One turn sends every row of this set to another row. A few are shown first. Where does it send the rows asked after them?
vugi: -26 -99 97 105 182 149 238 296 -66 246 -26 -79 -176 -77 -186 135 164 -187 19 -232 57 -59 -248 21 18 181 -101 243 -166 -5
gemi: -135 362 -76 1 -106 270 -45 -342 -39 -113 149 15 -154 -211 -51 -155 250 -234 112 149 134 -162 -22 -71 -212 -321 -243 111 87 -1
luru: -37 -440 67 347 -54 -4 108 -134 -262 -64 15 -44 -42 -231 338 -210 17 -69 11 168 88 359 229 76 -57 -49 -265 201 29 -122
mela: -97 67 -41 -162 -184 -139 -74 -286 -162 -125 -15 -187 -209 -409 -9 6 78 -317 303 -15 56 137 257 -177 23 -341 -217 109 -6 113
Vabul: -212 219 -72 -127 -31 276 133 -477 -96 -97 77 -23 -10 -201 -33 -40 152 -186 155 53 19 -292 -60 -36 -44 -304 -316 152 56 -114
sigi: 50 278 21 64 -137 -296 109 -349 32 -227 -122 -187 -94 -330 73 -39 -113 -208 145 81 170 -21 124 -123 -2 -332 -132 127 -165 54
sav: 37 -335 105 418 -39 1 133 -110 -203 -51 -34 2 0 -266 421 -217 -27 -68 -78 152 120 295 176 69 -84 -31 -265 177 -69 -98
guv: 79 -12 60 19 99 39 264 240 98 -129 24 -331 -108 86 -14 -7 92 73 333 80 -105 56 -2 -124 212 451 -100 112 -24 -174
Zuvu: 17 15 54 -11 88 159 120 378 58 -32 23 -258 -156 -53 30 -3 221 -66 326 -57 -101 102 58 -241 152 443 -204 82 -31 -79
velif: -48 -150 44 165 147 -6 321 214 -73 115 41 -217 -230 110 -341 38 152 -106 106 -36 154 -2 -222 95 41 141 42 282 -70 -69
todet: 13 -415 100 323 -34 47 97 -155 -258 -26 12 3 -8 -270 410 -163 -33 -32 -46 143 37 316 185 97 -44 -13 -292 171 -17 -122
fomo: -5 -242 49 1 93 150 119 233 -186 210 195 -125 -318 40 -288 82 199 -83 128 -49 17 120 -207 140 -11 191 19 202 26 -7
nomup: -126 279 -98 -13 -104 177 76 -477 -57 -205 184 -89 -108 -86 -122 -158 177 -111 174 250 132 -181 -39 20 -147 -325 -169 150 144 -99
kibid: 139 21 77 4 35 125 56 349 65 -81 146 -250 -230 38 9 -61 197 34 317 116 -86 194 24 -133 81 454 -84 50 44 -63
Dulom: 149 144 91 142 77 46 175 353 184 -124 21 -272 -155 36 40 -81 138 6 240 96 -4 76 -19 -181 75 430 -90 75 -89 -84
Potes: 142 26 133 207 114 111 114 319 -15 190 99 -49 -289 -8 -163 21 144 -110 -44 -32 149 42 -284 107 -126 203 44 180 -122 65
gafi: -121 232 -55 -183 -96 341 -61 -432 -139 -67 204 44 -115 -225 -14 -65 196 -152 134 116 -25 -161 -58 9 -143 -285 -290 78 137 -39
deva: -82 -435 60 372 -13 -32 204 -137 -240 -54 -63 -63 27 -236 346 -186 7 -92 9 109 112 293 223 35 -3 -46 -293 224 -28 -146
loruf: -53 -365 80 395 -24 27 127 -75 -216 -15 -68 -3 -6 -302 387 -193 22 -147 -31 74 116 302 222 3 -60 -49 -326 195 -64 -92
Megi: 186 197 56 -98 -248 -165 -170 -350 -95 -189 127 -130 -252 -322 85 -70 -71 -92 168 224 43 204 135 22 -98 -273 -53 19 15 134
rirev: 22 2 36 -225 -139 -211 100 -524 -154 -198 6 -218 -63 -282 45 61 -166 -60 252 104 -60 12 123 31 155 -277 -138 99 -23 -33
dun: 117 195 119 -192 -139 -39 -84 -349 -93 -58 -48 -25 -71 -484 243 87 -118 -189 95 -55 -75 -6 89 -71 5 -234 -255 24 -147 112
beg: 152 39 137 -47 107 178 145 288 77 -30 43 -200 -103 -31 120 26 81 65 236 4 -178 42 -55 -109 163 499 -166 50 -61 -102
dalil: -49 339 -12 -26 -45 222 127 -502 -18 -155 114 1 -10 -149 16 -94 58 -80 54 178 49 -306 -122 43 -117 -265 -228 122 34 -106
ruzez: 140 -141 167 41 150 120 216 146 -102 194 129 -55 -188 44 -152 120 20 38 -16 -20 -28 -20 -335 234 22 256 36 187 -85 -46

todet moves to -> luru
dalil moves to -> gafi
velif moves to -> vugi
Where do these go?
Zuvu moves to -> Dulom
dun moves to -> Megi

One turn sends every row of this set to another row. A few are shown first. Where does it send the rows asked after them?
Sofe: 72 37 98 213 21 -95 -260 25 -36 388 79 -1 -66 119 0 316 -117 -19 -110 141 -117 -192 48
Kozo: 74 -260 228 -6 -96 -181 -74 277 55 2 166 -176 93 -302 106 50 -331 -92 -55 86 64 -151 37
zoge: -11 11 151 -37 104 28 -23 26 -388 -271 101 -123 -158 -180 -199 70 133 139 -198 139 -139 -60 -124
viso: -265 217 -168 72 4 60 -127 -245 -325 -158 168 -20 6 -140 4 10 -131 -234 146 144 -18 -80 -22
bomi: -86 -98 25 54 -53 -158 -404 242 -202 -46 -327 178 112 167 -7 132 -76 -167 -5 155 -139 -28 155
dotez: -167 30 -25 -63 -120 -267 67 201 -161 -55 -177 297 4 -182 -142 -2 -174 109 -46 150 -174 368 -183
Vegob: -189 66 -242 -146 -97 76 -333 -41 360 78 149 221 -12 -56 -141 -21 -124 114 -46 60 -98 -100 2
Gav: -73 345 -24 4 -63 226 -189 46 232 -123 143 -122 -95 -41 -43 -139 246 -199 175 55 -93 77 15
Suvel: -7 -69 5 -139 56 -18 -308 -122 178 -268 189 128 -246 -120 -22 241 -165 -349 -45 129 -69 -66 -76
figas: 49 -62 360 -110 48 182 -33 163 29 -95 -162 91 2 9 -14 -299 52 202 63 39 -145 -152 -303
Pofud: -41 -47 -71 -1 114 60 -183 -169 -20 1 -9 282 242 108 -13 -360 -189 -87 232 -153 -90 -74 -69
savu: -132 -145 45 63 -50 -171 -81 229 -176 -132 -308 186 112 -381 84 118 -142 -82 135 212 -1 118 120
Banu: -200 92 -34 -151 28 -121 21 -30 -2 -140 -149 -218 -8 4 -212 62 -43 151 151 -46 203 249 119
saf: 405 -40 10 16 19 -27 -137 -28 -70 -293 -102 30 -287 -48 41 68 -204 23 -124 264 173 14 -204
Tilo: -10 -6 228 -18 -331 -114 -73 173 -76 136 23 19 66 92 -15 -431 -113 54 -196 82 -95 184 189
Tibi: 66 -131 37 -99 161 -72 158 100 -30 25 55 -60 -253 -143 241 -145 -196 -19 210 227 81 -315 -225
Luz: 3 -127 63 -35 -261 -104 71 4 170 -197 106 -63 67 34 64 -159 -231 111 -77 57 98 454 -79
nage: 135 93 357 220 -101 -222 74 280 -214 59 136 63 -74 -202 133 -188 -207 -87 -175 209 -146 45 -12
Kef: -212 -86 159 -54 -189 -21 -66 -117 32 150 41 143 74 50 251 -133 67 -189 -10 171 -255 169 320
Ruve: -165 102 -83 -32 -84 -229 159 84 72 75 297 411 73 -59 14 -14 -53 190 -114 -6 -109 155 -133
vukoz: -46 202 208 31 -149 -186 -265 183 44 -42 303 151 -106 104 -37 -94 40 -421 -32 192 -197 32 -210
bazog: 117 -20 138 -121 310 -84 -137 -199 -48 65 16 25 -287 87 -223 143 87 -15 57 -50 60 -79 161
Bugob: -130 -144 -8 -104 297 -180 102 -12 76 45 -8 -82 -178 -82 -7 -17 162 -43 242 271 -299 148 -283
Pibur: 217 -121 -427 148 227 101 143 -49 -80 -107 74 42 -18 -79 -58 -66 -17 -17 -74 -37 -202 80 -66
dobe: -29 3 -141 196 158 -71 -46 280 -65 83 -82 3 -132 370 -10 55 -162 9 8 -93 -119 -136 -309
Veba: -74 25 227 212 47 -178 89 -67 -196 63 124 261 -95 24 259 204 -126 -113 -169 110 -173 79 198
zorok: 92 76 -21 139 -71 -11 -130 -190 162 192 103 23 -20 90 84 -31 150 -93 47 309 -302 378 -130
Zibek: -125 90 26 -100 -145 -193 -255 272 -81 40 -165 199 31 98 -75 -80 -22 -192 10 304 -435 168 -230
dez: -193 -173 -12 -13 30 151 60 -85 121 -163 -145 -105 -259 118 135 -161 -204 -89 226 255 148 -123 -125
riz: 313 16 -218 -27 -66 69 -184 86 163 49 -59 70 6 -237 -2 -292 -47 287 -17 320 -20 -33 -151
mab: 53 -196 21 -44 -146 -44 129 44 -63 107 -93 127 87 -335 291 -77 109 108 111 258 148 -19 117
satak: 216 -153 184 48 -153 -124 -308 54 -250 -30 -102 16 -94 213 -26 -28 72 -178 -102 132 219 -39 190
sirop: -27 527 13 14 5 188 20 169 152 -24 13 -132 -71 -85 -115 46 -80 11 58 123 -90 -176 -145
Lut: 81 -15 -362 38 11 -23 42 208 -5 -197 266 -1 16 108 -11 -324 -126 156 -106 -138 -14 34 -113
lidu: 101 31 -119 73 56 -21 -178 344 2 -85 -37 -284 194 -206 -26 -124 -60 -315 217 -64 -51 -83 10
vunot: 103 -122 118 -208 323 -170 -210 9 111 -112 104 -113 -34 28 -414 -175 -83 -48 4 31 -100 -114 111

figas moves to -> zoge
Vegob moves to -> riz
Gav moves to -> Lut
Where do these go?
Veba moves to -> Kef
Luz moves to -> Kozo
Zibek moves to -> dotez
satak moves to -> vukoz
vunot moves to -> sirop
dobe moves to -> Bugob

